In the rows, 128 means zero.
M: rows in 4 groups, each row roughly a mix of its group's directions (one row in no group):
M (125 x 10):
[[143 132 162  94 163 121 117 106 159 186]
 [ 98  71 143 150 126 155 126 125  94 174]
 [117 173 167 134 148 147 158  81  97 110]
 [182 139 121 155  86 168 129 103 150 104]
 [ 92 107  92 126 147 133 156 160 102  74]
 [174 145 135 121 169 161  77 136 156 121]
 [ 95 123 129 145 106 101 203 105 129 124]
 [109 128 189  92 130 152 140 145 175 144]
 [125 168 159 119 162 121 160 100 152 179]
 [115 137 155  99 169  94 138 176 124  87]
 [ 89 179 145 131  77 110 109 107 141 106]
 [132  52 140 108 102 130 144 118 159 107]
 [171  63 127 130 161 130 129 160 105 117]
 [113  90  96 123 161 133 171 139 104  79]
 [181 148 188 128 160 129 137 114 149 144]
 [131  91 117 117  82 115  72 152  94 122]
 [102 149 160 141  98 165 139 104 187 123]
 [122 152 148 140 120 144  59  77 123 125]
 [171 161 149 106 144 121 109 143 188 151]
 [ 72 129 125 117 135 130 101 110  70 160]
 [129 172 133 168  78 150  96 139 112  97]
 [ 70  90 122 157 134  85 162 130 131 116]
 [145  62 148 142 160 144  83 127 124 145]
 [164 127  97 129 181 116 113  74 114 144]
 [169 112 164 127 152 124  88 105 179 145]
 [ 99 127  97 131  86 170 106  78 148 120]
 [138 136 127 166 123 168 141  96 147  65]
 [128 150  74 145 119 144 127  63 102 130]
 [132 120 119 134 130  97 192 167 173 121]
 [137  75 153 100 133 114 159 134 179 154]
 [107 108 118  89 123 130 154  81 181 155]
 [113 171  82 144 159 119 110 111 152 175]
 [141 127 114 186  98 144  96 146  78 119]
 [125 166 140 123 105 155  64 144 136  89]
 [118 142  80 135 126 164 151  88  89  92]
 [102  96 132 152 136  60 136 130 152  94]
 [161 106  69 128 146 128 158 109 171 110]
 [115 162 154 180  96 156  87 141 110 115]
 [103 178  78  99 164 114 132 108 144 143]
 [112 155  83 142 160  92 150 101  87 148]
 [142 122  96 144 102 152 138 165  82  79]
 [147 174 140 105 128 100 123 148 179 171]
 [152 118 170 146 112  85 144 170 169 113]
 [157 133 110 106 145 131 125 128 175 196]
 [130 138 190 107 129 162 164 110 133  88]
 [134 118 147 176 143 186  97 110 145 156]
 [140  92 104  62 134  83 111 116 131 124]
 [145 130 147  96 123 195 146 109 104  91]
 [127 144 145 101 106 208 124 112 145 134]
 [139 134 111 158 164  78 157 164  93 113]
 [196 153 157 137 117 142 114  87 118 146]
 [185 138 111 139 100 153 142 120 134  70]
 [131 120  88 177 152  90 135 129 129 179]
 [128  72 127 142 163  84 162 103 107 139]
 [ 90  56 146 119 111 129 135 149 111 155]
 [121  74 149 162 122 148  74 130 104 147]
 [139 141  97 184 132 146 100 146 164 170]
 [127 142  98 201 103 101 126 123 138 100]
 [119 167 189 123 139 162 131  82 138 127]
 [123 104  95 145 119 113 112 105  88 193]
 [ 87 152 138 101 149 106 130 153  78  87]
 [113 151 179 142  95 138  79 119  89 125]
 [154 112 151 192 147 171  97 131 120 126]
 [136 131  73 130 113 180 113 157 163 151]
 [135 123 173  96 119 133 142 149 141  59]
 [112 143 142 116 165  78 130 148 152  71]
 [ 76 147 135  94 112 154 161 154 147 167]
 [137  93 121 155  80  95 142 132 137 184]
 [103 136 146 149  64 132  81 137 108 105]
 [108 157 113 147 148  80 101  94  87 155]
 [ 88 123  95 122 101 182 133  98 130  89]
 [133  78 107 126 136  61 153 146 111 133]
 [102 118  78  86 159 149 140 102  88 129]
 [127 113 103  97  87 128  75 161 105  98]
 [106  81 144 104 161 140 115 106 158 179]
 [103 141 162 148 143 103 138 134 198 153]
 [ 87  92 125 123 145 129  95 108  85 175]
 [158 123 111 134 198  91 144 134  96 121]
 [ 65 158 142 122 137 136 143 127 131 186]
 [117  93 145 142 118 113 133 147  76  68]
 [136 107 102 117 132  68 164 140  80 113]
 [ 97 166 142 149  72 111 156 160 124 152]
 [131 136 146  74 137 153 118  90 134 184]
 [150 106 134 153 151 162  86 173  90 144]
 [130 116  67  90 120 146 162 163 125 101]
 [135  91 127 149 130  52 116 156 115 116]
 [128 167 128 124 132 132 134 154 119  48]
 [157 136 161  99 122 132  73 144  76 129]
 [131 117 106  81 157 177 135  92  94 112]
 [158 164 139 106 144 151  73 103 155 156]
 [102 104 147 134 123 130  97 122  56  97]
 [157 138  82 135 112  95 165 122 167  89]
 [131 162 166 101 152 167 136 165 146 168]
 [104 103 109 103 197 101 123 124 152 151]
 [139  90 120  82 115 105 169 113 167  98]
 [117 142 186 117 170 108 138 171 143 101]
 [120  83  93 148 101 108 107  88 107 168]
 [139  89  89 140 122  63 117 104 139 106]
 [109  93 162 122 108  92  71 105 131 106]
 [123 115 160 154 119 131 104 125 206 115]
 [ 97 134 158 140 108 138 140 144 136 204]
 [141 106 140 169 109 129 103 169  73 102]
 [122 149  97 107  77 107 183 120 135 100]
 [118 153 161 153  64 113 137 169 135 142]
 [116  95  75 110 154 126 140 112 127 186]
 [ 78 115 121 119 141  89  99 116  72 112]
 [109 156 166  99 112 153  84  82 107 137]
 [ 93 183 169 117 108 122 136 163 145  98]
 [112 147 152 148 150 107 133 106 196 163]
 [ 87 174 121  90  99 141 162 128 161 146]
 [153 172 107 162 148 166  96  94 136 153]
 [141 103 128 109  79 193 125 146 109 110]
 [138 151  88 195 155 103 137 155 130 121]
 [156 151 125 157 182 166  93 123 128 161]
 [130  74  87 110 141 112 150  99 111 170]
 [118 152 124 134 109 149 118 102  49 110]
 [108 126  68 165 137 115 145 128  98  83]
 [160 155  95 132 134 155 197 139 142 121]
 [166 105 105  92 166 147 102  88  97 130]
 [108 168  89 116 124 161  94  95 113 168]
 [116 147 129 153 159  52 115 114 103 126]
 [154 120 144 127 136 160 137 142 173 195]
 [111 187  99 156 143 149 110 170 156 131]
 [143  93 136 120 110 108  55 133 106 101]
 [137 121 107 132 118 122 115 103 163 206]]
the one row of each list that fits no group (the others fit one group, some only roughly):
    Q598: [103  83 112 109 117  79 141  78 123 147]
    Q838: [165 102 120 122 119  89  78 135  92  92]
    Q637: [122 147 158 120 145  67  80 124 111  97]
    Q929: [123 166  99 109 161 168 167 115 169 135]
    Q488: [157 175 118 161 163 123 148 106 172 151]
    Q856: [135 137  99 105 176  79 125 109  93 160]
    Q926: [159  65 132 114 156  94 124  96 144 108]
    Q687: [170 102 174 122 166  97 110 158 152 128]
    Q487: [168 108 148 131 130 118 158 161 186 159]
    Q226: [194 113 141 127 169 139 117 103 113  93]
    Q510: [ 99 134 127 107 160 148 176 150 130 185]
    Q150: [122 126 153 114  98 163 118  91  65 111]
    Q563: [117 176  99  95 145 148  95  99  87 139]
    Q799: [139  63 122  80 102 117 124 158 144 141]
 : Q488
    Q346: [ 99 140 111 146  81  96  96 123 149 179]
    Q340: [126 139 158 175  96 127 121 130 193 111]
    Q166: [ 94  72 107 164 111 100 161 120 109 111]
    Q697: [114 189 135 141 123 166 140 181 116 136]
    Q527: [ 88 127 168 157 145 100 142 147 143  74]
    Q373: [119 106  71 129 151 103 151 103 176 149]
    Q254: [141 129 103 180 145 125 187 135  91 117]
    Q265: [110 121  82  96 128 124 169  98  87 159]
    Q968: [148 162 100 122 161  95 128 177 171 134]
    Q293: [ 88 148  79 118 145 107 185 124 131 110]
    Q840: [164 127 154 164  66 130 106 151 128 103]
    Q44: [115 124 106 101 185 130 175 129  85 117]
    Q253: [145  96 145 145  82 135  94 126  75 157]
 : Q968
    Q745: [131 129 191 116 131 119 113 169  87  95]
    Q792: [140 106 113 162 139 115 197 146  97 105]
    Q935: [141 168 111 147 122 167 129  81 180 124]
    Q698: [ 87 181 186 137 128 145 108 140 118 129]
    Q746: [132 113 134  65 102 166 102 122  97 156]
    Q606: [124 146  93 164 127 154 150  80 140 176]
    Q327: [102 150 156  89  66 164 131 121 128 115]
    Q644: [130 159 101  88 159  76 146 163 130 112]
    Q790: [109 133  87 118 114 119 108  85 129 192]
    Q297: [140 100 151 182 140  81 110 150 158 148]
 : Q327
    Q109: [175 162  90 132 103 132 135 157  89  98]
    Q677: [186 172 141 160 100 110 129 153 131 104]
    Q831: [107 108 120 145 142  88 181 148 162  89]
    Q920: [ 96 157 137 119 136 123 191 165  92 128]
    Q169: [131 101 174  96 105 104  91 152 157  95]
    Q564: [126 191 114 161 104 149 129 161  90 124]
    Q816: [139  93  92 164 107 130  96 142 113 183]
    Q888: [107 128 129  66  98 157 121 126  97 171]
    Q725: [169  97 120 128  93  83 139 159  95 100]
    Q275: [153 111 171 124 133 136 100 177 139  76]
    Q90: [153 122 105 128 157 170 136  89  98  78]
    Q420: [161 147 148 147  80 132 121 127 176 171]
    Q784: [125  78 133 167 103 140 164 136 148 176]
 : Q677
    Q62: [ 69  89 121 138 129  97 161 134 109 164]
    Q671: [147 111 116 122 201 102 108 100 152 143]
    Q448: [124  95 167 145 106  78 119 138 111  79]
    Q621: [157 101 118  94 137 137 136  79 186 119]
    Q349: [163 119 110 162 144 179  79 125 114 154]
    Q758: [ 90  95 107 130 127  99 136  81 110 177]
    Q110: [ 81 110 135  96  74 163 147 106 116 128]
    Q750: [ 65 166  97 151 110 113 159 120 134 145]
    Q407: [133 121 165 113 123 145  84 151 194 137]
    Q862: [143 118 180 190 121 129 133 115  88 137]
 : Q110
    Q538: [105 138 122 122 142 100 138  76  77 169]
    Q578: [101  93 128 120 139  97 178  88 155 157]
    Q625: [157 128 139 170 162 101 147 166 121  80]
    Q35: [126 142 177 143 110 107  63 127 103 109]
    Q138: [100 137 135 187 108 111 152 162 152  90]
    Q332: [156 138 147 135 123 144 183 173 143  84]
    Q653: [136 162  90 141  77 131 162  86 142 111]
    Q571: [152 121 115 174 105 171 111 151 172 157]
    Q863: [109 140 131 118 135 113 143  75  60 143]
    Q649: [162 105 117 133 175 140 138  75 166 146]
    Q28: [112  87 140  85 149 141 118  90  75 129]
    Q944: [125 116  87 127 155  99 167 131 165  78]
    Q502: [135 140 129 177 157 109 146 172 170  96]
    Q360: [132 115  97 158  67 153 103 122 106  92]
    Q459: [130 131 103 168 120 197 144 125 127 167]
 : Q28
    Q414: [125  70 105 117 157 142 145  75 106 113]
    Q184: [130 122  85 142  85 146  84 153  83 128]
    Q142: [128 208 133 107 123 149 133 160 144 116]
    Q272: [110 179 132 136 133 107  70 105  93 113]
    Q640: [ 87  99 107 135 164  93 147 131 106  78]
    Q108: [154 100 147 109 107 173  85 100 163 111]
    Q369: [149 170 115  98 141 134  89 117 100  73]
    Q319: [153 115 124 119 132 138 177 173 155 180]
    Q190: [ 81 121 122 115 129  95 141 154  85 178]
    Q961: [119 111 113  90 143 131 198 128 164 144]
    Q333: [107 165 137 137 112 187  97 151 128 169]
    Q805: [123 180  80 159 170 122 144 110 120 149]
    Q924: [131 105 142 118 141  54 115 137 174 137]
    Q738: [121  87 131  99 112  76  92 119  83 127]
 : Q414
    Q193: [123 122 162 148 150 131 170 154 193 125]
    Q976: [114 138 116  88 164 133 187 172 137 136]
    Q82: [131 148 106 131 141 168 110 135 194 167]
    Q981: [129  62 127 172  98 125 155 131 117 157]
    Q892: [141 115 143 190 155  93 129 155 167 142]
    Q691: [147 133 175 150 133 135 129 155 183  85]
    Q764: [113 133 135 173  59 130 119 151 149 101]
    Q112: [121 140  70  86  98 152 162 114 134 103]
    Q147: [116 124 119  76  97 165 134 114  77 103]
    Q595: [169 168 102 157 156 146 132 163  88 129]
    Q113: [112 113 102 126  97 115 149 119 120 205]
    Q500: [157 114 106 143 155 170 114  81 157 165]
    Q585: [125  57 138 109 160 109 117 101 143 156]
 : Q112
    Q178: [146 100 142 169  75 172 150 127 121 151]
    Q711: [111 106 127  92 162 147 172 155 132 180]
    Q699: [ 94 129 131  71 162 121 163 145 111 166]
    Q475: [164 119 133  87 187 116 125 116 102 163]
    Q283: [ 79 150  95 163 133 125 174 137 122  92]
    Q70: [ 86 114 163 102 105 155  89 170 133 147]
    Q186: [155 105 124 168 180 165 107 119 120  92]
    Q941: [ 96 110  88 147 127  71 157 111 150 103]
    Q404: [153  70  96 123 106 145 140 177 148 126]
    Q363: [107  85 192 160 128 134  96 133 121 144]
    Q608: [125  85 126 109 127  55  98 144 130 137]
    Q650: [164 102 137 117 131 112 124 185  79 102]
 : Q186
    Q187: [102  70 112 175 119 123 174 116 133 125]
    Q39: [139 113 141 198 121  90 109 148  94 120]
    Q481: [105  98 118 150 134 134  74  77  92 129]
    Q668: [109 108 113  76 116 131  86 101 126 178]
    Q9: [126 104 119  63 120 179 117 120  95 127]
    Q858: [ 88  98 159 113 128 110  90  92  84 140]
    Q146: [184 127 140 106 145 180 109 145 142 163]
    Q483: [149 126  98 108 146 144 189  95 165 143]
    Q413: [106 117 159 146 104 159  96 112  99 186]
    Q748: [133  69 166  97  89 113  96 135 117 129]
    Q514: [153 107  95  99 168 116 186 146 118 145]
    Q974: [136 168 144 158 124 154  77 143 177 118]
    Q770: [149  89 138 170  88 104 167 151 150 112]
    Q969: [139 142 144 131 145 160 144 145 208 124]
 : Q858
